128 stands for zero in the data rows.
Every row has a hidden score. In each pair, how much higher is the second row's than the first's? 20 means about the same, 40 much higher and 0 much lower. The score is a weighted sum of the row's numbers plus the product of two more (or one squared), each taken from its middle value.
062;056;226;131;131;135;111;140;109;113;153;165;198;214;070;130
117;214;019;131;102;150;173;215;140;107;029;079;173;048;154;041: 21
124;097;183;124;138;132;096;090;134;155;165;141;108;169;125;159
104;099;170;098;163;091;089;159;167;187;199;198;136;125;169;157: 20
111;016;170;093;185;104;064;059;093;085;176;195;156;144;155;159
139;123;118;120;133;142;126;121;110;111;112;137;125;120;130;111: 8
146;182;038;136;116;122;158;166;128;102;077;095;134;059;153;091
115;100;152;113;148;112;102;136;143;151;159;163;136;129;149;133: 23
099;157;070;141;130;087;160;169;129;074;092;086;201;080;136;111
118;119;120;126;141;094;129;142;124;111;142;141;150;109;139;135: 17
148;074;076;092;145;113;114;119;056;036;109;192;156;074;144;083
122;153;084;139;146;078;130;120;150;117;128;075;150;081;161;152: 24
127;131;124;132;128;136;127;125;131;124;120;121;138;123;135;128
164;156;127;128;093;252;122;070;118;149;049;086;054;171;115;086: 29
218;160;125;111;103;192;111;099;131;187;132;167;000;132;148;117
127;122;138;129;123;121;139;146;120;125;137;142;132;138;109;128: 18
117;044;136;106;162;139;092;054;078;051;115;145;163;145;129;128
104;158;159;152;127;108;138;145;176;173;154;100;130;143;121;160: 3
144;101;171;145;108;118;136;105;095;111;155;139;111;176;069;154
136;115;152;135;108;100;157;169;109;127;159;173;132;147;082;126: 20
119;098;107;113;146;076;121;150;106;081;149;165;168;092;135;126
111;119;147;126;135;118;122;121;129;124;139;125;142;137;126;141: 21
138;114;162;137;107;094;162;181;102;123;169;186;133;155;070;130
125;076;222;112;124;176;108;111;112;162;158;193;102;214;089;125: 25
122;143;096;118;145;160;104;086;150;130;091;076;125;106;179;129
147;113;110;120;123;160;126;111;104;107;100;138;114;125;132;105: 19
118;141;142;136;122;131;131;133;150;157;135;105;124;141;124;135
074;125;111;149;177;030;112;086;174;109;168;044;193;089;170;214: 27
146;236;096;171;074;126;190;206;181;196;111;080;089;116;111;124
181;158;098;120;107;166;129;125;122;150;112;142;058;112;142;098: 11
202;107;098;110;134;056;143;148;090;113;196;215;068;081;129;144
150;127;069;155;101;181;159;048;050;005;018;043;138;135;072;099: 35
163;156;097;146;092;114;184;169;092;090;110;132;117;113;073;101
104;177;167;161;113;119;142;143;190;205;152;077;114;161;123;173: 21
127;105;115;115;142;097;127;140;108;098;140;153;155;104;136;121
140;147;168;122;139;049;123;189;190;231;245;189;084;118;158;191: 19
182;059;190;131;132;074;125;081;080;119;224;201;062;177;070;194
146;099;128;097;172;098;084;109;144;159;182;183;101;094;197;157: 12
134;099;140;101;158;109;084;105;141;156;175;164;108;114;173;154
150;159;137;136;103;221;126;087;132;158;072;089;070;165;117;105: 25
127;107;126;121;134;135;121;102;104;097;113;124;143;132;124;120
103;111;154;125;115;155;143;170;101;107;107;159;168;162;087;088: 20
137;087;093;103;143;112;121;129;081;064;121;175;152;094;140;103
125;130;122;132;124;132;130;121;124;121;119;120;131;130;126;122: 22
112;102;116;121;152;065;127;158;120;098;161;156;172;100;138;136
128;125;132;134;125;125;130;134;125;128;131;129;131;130;120;125: 18
192;150;113;128;117;161;121;100;137;170;130;145;045;112;149;125
128;132;131;135;127;122;137;135;123;127;134;135;130;125;123;125: 21
125;127;117;125;136;139;120;114;132;128;116;115;128;125;144;129
151;119;109;118;119;177;121;101;094;101;087;134;110;130;127;089: 18
063;096;163;087;157;152;078;176;168;172;134;185;191;127;183;094
096;090;180;128;143;122;112;109;132;136;158;137;146;173;117;160: 20
149;108;121;112;149;102;110;119;130;142;164;168;108;109;162;147
106;163;114;133;119;160;142;163;146;145;096;112;146;125;139;096: 21
081;102;200;145;124;167;114;081;128;132;116;079;152;211;077;150
146;107;107;109;129;144;120;116;092;086;101;148;131;112;133;094: 10
118;106;120;123;145;075;133;152;128;108;157;152;166;104;138;140
135;113;152;137;111;101;155;169;112;128;160;173;130;150;083;129: 20
136;119;145;132;115;108;147;155;118;124;152;154;133;138;100;128
125;105;170;119;110;171;129;142;103;137;122;175;123;175;091;099: 23
120;079;094;107;159;049;130;158;097;065;157;185;189;072;144;127
095;000;175;071;202;127;033;020;062;035;153;210;190;147;155;141: 30
119;142;107;124;141;154;107;096;143;132;097;087;130;109;168;123
115;141;104;122;138;154;105;090;144;132;096;086;128;105;172;125: 21
187;145;056;099;137;076;134;175;115;123;155;191;098;038;178;108
110;138;137;137;130;104;134;145;155;147;147;117;140;129;126;148: 27
092;127;112;119;127;187;128;133;122;101;057;110;176;131;139;072
072;077;191;139;179;068;083;058;161;144;199;095;153;166;146;222: 31
144;094;118;082;188;096;054;109;163;180;193;191;100;075;239;153
137;128;132;127;119;121;139;141;122;131;134;139;126;136;118;129: 27
114;095;188;121;149;128;097;091;137;156;173;142;110;169;126;166
147;096;208;142;076;053;202;243;071;119;222;255;133;190;000;138: 15
109;152;151;140;123;125;133;139;163;173;142;100;125;150;121;149
158;170;100;161;099;123;165;124;121;118;110;082;097;121;096;133: 15
133;088;169;119;150;115;094;092;129;146;176;157;106;149;140;166
150;105;100;107;128;147;115;111;080;077;100;154;131;111;132;095: 19
144;093;094;113;143;117;125;121;090;069;114;166;148;094;137;106
116;096;187;146;120;132;125;088;115;123;149;122;122;191;088;159: 22
084;135;103;088;179;148;056;121;199;185;120;119;157;071;255;112
092;141;159;173;083;173;177;127;106;092;063;053;167;209;026;117: 32
142;087;089;108;143;117;123;125;080;067;114;170;149;096;139;100
098;106;144;104;147;140;105;144;141;142;132;157;158;127;156;112: 20
110;134;133;137;132;096;132;147;142;140;152;126;141;127;133;149
058;125;158;084;153;165;089;199;181;194;124;178;192;130;189;081: 28
141;107;176;139;099;078;175;204;091;124;190;210;133;174;042;130
125;081;133;120;146;126;109;090;102;095;132;143;140;135;129;136: 26
078;110;133;144;167;058;116;097;157;112;162;077;184;120;148;192
179;136;143;118;140;138;099;062;153;187;169;128;032;126;165;174: 5
182;176;064;135;135;111;117;088;159;156;129;085;055;060;187;155
108;173;165;153;109;155;134;127;179;198;127;073;096;167;116;152: 29
165;238;000;078;156;100;133;255;182;147;065;158;149;000;255;017
168;136;115;149;121;092;154;099;109;111;150;106;086;129;098;168: 25
110;159;068;117;165;185;079;046;169;131;056;032;128;081;226;119
139;115;170;134;098;084;167;189;095;126;179;195;128;160;058;132: 18
109;132;138;138;131;089;133;150;151;142;156;125;148;122;131;149
130;205;030;127;105;137;173;210;136;108;055;097;161;051;155;056: 23
246;226;013;115;080;204;164;163;113;149;052;144;008;050;166;040
195;116;111;168;115;074;157;046;075;065;153;095;064;126;075;190: 16
094;093;172;125;136;125;121;123;125;122;142;140;158;162;105;143
169;084;162;124;135;087;120;100;102;126;196;185;087;149;106;174: 14
166;187;050;125;094;169;171;188;104;104;056;136;113;082;128;052
123;130;125;128;133;127;137;131;127;124;128;133;133;129;125;128: 23
065;039;247;121;145;124;094;107;123;132;179;158;185;224;077;161
077;155;165;157;137;056;144;173;197;196;191;101;159;139;129;192: 11
099;188;182;159;109;136;140;139;198;220;145;063;108;176;116;170
133;099;129;117;139;126;117;090;098;094;122;127;134;136;119;128: 19
131;120;142;131;122;111;149;153;112;125;147;156;130;142;098;132
144;135;118;132;153;104;110;083;153;150;157;103;098;108;165;179: 19
097;126;121;132;111;142;156;193;099;084;083;141;200;136;087;068
083;060;255;152;119;161;108;042;114;130;153;095;130;255;037;195: 28
148;116;112;104;159;099;099;127;141;149;165;172;108;084;185;135
131;140;134;133;121;144;125;123;136;146;120;110;118;145;125;131: 27
137;117;150;136;107;102;147;165;111;125;160;167;131;152;090;129
183;162;150;151;116;028;150;151;164;196;247;153;047;116;118;218: 16
136;136;116;131;122;125;146;139;119;119;122;130;129;123;118;119
090;110;139;137;152;098;125;121;139;114;138;111;169;131;128;157: 27
104;104;123;122;147;046;129;169;129;103;176;159;182;092;137;151
000;046;202;141;135;091;159;218;087;026;109;141;255;200;031;101: 35
067;151;138;138;128;177;122;123;156;138;070;057;179;150;134;110
126;136;118;126;133;136;119;115;137;128;112;109;128;115;143;125: 16
205;133;152;111;104;197;105;098;121;191;140;179;011;158;134;118
175;137;137;122;112;161;114;106;126;164;137;152;057;137;136;124: 16
110;170;120;132;116;148;145;181;165;167;110;118;136;119;141;103
169;150;160;142;129;035;141;164;176;211;243;169;063;112;131;204: 15
137;142;136;160;082;132;190;146;082;082;096;100;130;166;032;121
127;120;136;129;121;120;138;145;122;129;136;141;130;135;110;131: 18
138;108;155;138;124;115;140;112;108;117;150;143;111;159;087;149
147;191;124;148;110;096;161;185;176;196;158;120;092;116;127;145: 18
121;134;110;121;137;143;121;112;136;132;109;104;127;117;155;130
127;157;147;142;119;143;137;130;158;168;129;098;116;151;124;144: 20
155;147;114;145;113;111;149;127;127;132;136;108;103;123;113;145
128;148;088;136;139;098;133;121;143;119;121;094;140;087;156;143: 19
092;140;154;103;141;127;108;191;179;198;153;169;147;122;168;112
154;095;125;091;178;090;072;108;148;165;190;191;097;086;207;153: 9
115;146;100;121;152;158;108;091;146;132;090;081;129;106;178;123
158;141;121;120;124;146;127;119;127;147;126;138;087;124;138;123: 18
118;143;143;135;120;141;127;133;150;153;126;105;121;143;120;136
140;096;154;122;136;107;113;104;119;131;168;156;104;140;120;152: 16
170;103;089;110;119;195;115;087;065;068;062;151;106;114;125;065
145;070;078;098;153;093;118;131;058;030;122;198;171;073;146;088: 20
143;189;153;150;084;231;129;086;159;193;077;058;053;188;111;117
155;136;102;147;116;130;149;096;104;090;096;092;113;125;105;133: 14
139;062;071;091;167;072;116;142;052;016;132;211;187;061;151;089
130;205;176;159;085;245;139;087;189;232;079;031;042;209;102;140: 30
086;083;189;109;166;148;058;069;174;173;159;122;136;156;179;161
114;102;172;129;156;107;098;077;149;157;176;121;111;152;139;188: 20
130;088;201;126;159;107;070;038;162;184;208;123;073;170;150;215
149;163;068;132;128;115;135;123;142;127;109;095;108;067;157;128: 22
124;128;133;124;130;124;127;137;136;140;135;135;130;123;135;129
134;132;125;125;122;141;126;121;124;124;116;128;123;128;124;114: 21
184;182;122;166;105;052;173;156;164;193;205;129;051;111;114;196
125;089;146;085;184;110;053;095;172;181;186;171;111;090;221;158: 23
112;146;088;119;158;166;098;071;157;130;078;065;129;095;192;125
106;160;059;109;175;194;073;033;176;134;047;022;131;072;242;125: 20
129;130;137;133;124;121;134;141;122;129;135;137;128;130;118;124
058;140;142;124;145;180;103;115;171;147;077;061;180;154;151;116: 32
131;166;092;148;099;169;157;127;111;099;058;071;132;124;105;096
120;138;105;123;142;148;105;098;141;128;098;087;131;111;165;121: 19
122;118;124;111;153;123;104;122;145;146;144;149;122;112;168;139
123;131;114;125;135;140;116;110;138;127;109;106;127;115;147;128: 23
127;131;126;139;114;133;140;132;123;120;114;116;137;141;113;126
132;128;131;135;122;121;132;135;128;127;133;130;130;128;124;126: 17
095;147;153;149;135;065;141;166;178;172;180;111;157;134;128;175
102;097;179;113;083;204;159;211;069;097;085;214;176;193;041;031: 23
170;180;102;163;099;108;177;129;130;131;123;087;085;116;097;149
133;124;145;132;117;114;141;153;118;128;143;152;132;137;105;126: 20
112;173;155;156;117;152;139;126;171;187;128;084;105;164;120;153
137;115;155;135;108;103;151;167;107;126;157;169;130;154;086;130: 18
127;071;092;103;158;063;120;151;079;049;147;194;182;071;145;113
058;036;255;120;132;143;104;123;105;131;174;182;185;245;064;146: 32
127;130;125;124;127;131;124;131;127;124;125;121;129;128;133;131
127;134;124;124;130;133;123;122;134;125;120;118;131;121;133;126: 22
120;130;132;133;130;109;129;139;137;131;140;126;138;130;130;139
097;152;158;147;124;103;141;152;180;176;156;096;138;145;120;162: 25
145;116;172;159;093;124;174;118;071;086;134;122;117;199;018;145
175;209;155;151;106;023;168;217;213;255;255;163;039;107;135;205: 20
124;168;157;121;129;086;129;204;190;225;199;167;104;117;153;157
220;154;039;123;108;055;182;195;078;091;157;207;077;041;121;103: 6
131;105;171;121;119;165;120;137;112;137;131;168;120;167;098;110
078;138;134;117;139;162;102;121;166;147;097;085;162;132;159;112: 26
095;144;152;141;134;075;133;163;168;161;175;114;157;129;126;162
142;217;136;144;104;077;165;229;211;255;199;142;076;112;142;163: 31
115;139;124;132;117;136;131;134;129;121;109;110;134;121;126;121
130;129;127;127;128;129;130;132;128;131;129;134;133;127;128;129: 18
055;075;183;133;152;081;113;122;133;103;162;115;214;169;110;171
135;123;141;134;120;113;141;153;120;123;147;153;134;140;102;127: 11
063;189;193;169;122;072;149;179;234;241;194;065;140;163;116;214
177;095;143;117;132;083;121;114;103;125;192;189;082;128;120;163: 7
131;083;209;159;106;129;150;085;085;104;155;127;110;221;025;179
117;170;085;130;121;149;135;165;146;127;082;097;159;092;153;085: 12
128;136;110;124;135;140;112;109;138;130;108;100;129;116;157;122
170;141;113;121;103;242;121;070;094;118;048;110;069;153;121;075: 20
129;134;124;129;124;143;131;120;127;129;117;122;117;135;128;123
119;146;087;122;152;166;100;074;158;130;082;066;126;095;195;125: 21
089;110;140;127;102;156;160;201;088;083;085;166;203;155;070;068
136;114;168;133;102;090;164;191;099;121;175;191;135;158;064;133: 15
122;123;125;123;133;113;131;139;129;120;137;138;143;120;131;131
216;175;054;176;047;082;255;213;039;040;098;147;098;096;008;084: 17
095;154;072;141;122;101;161;180;122;074;083;096;202;087;125;092
091;182;013;150;133;067;181;192;132;050;064;046;232;032;152;089: 24
135;086;209;100;074;239;143;185;067;138;100;248;113;225;043;035
126;132;133;129;128;124;132;136;127;125;127;131;131;127;120;126: 10
180;181;062;132;117;135;137;129;139;142;108;106;074;073;169;109
139;103;103;111;133;127;120;122;096;085;113;155;137;107;137;112: 24
126;129;129;130;129;125;135;137;124;125;133;136;133;132;122;128
184;158;113;106;061;249;173;209;065;126;047;223;082;149;076;000: 27
133;109;164;120;134;143;107;100;132;150;151;149;098;157;123;145
126;134;130;123;128;129;131;133;129;128;128;128;133;125;127;123: 19
120;114;134;132;153;096;113;093;153;137;157;100;131;120;152;179
119;142;100;120;145;157;100;089;143;126;094;079;130;108;174;120: 17
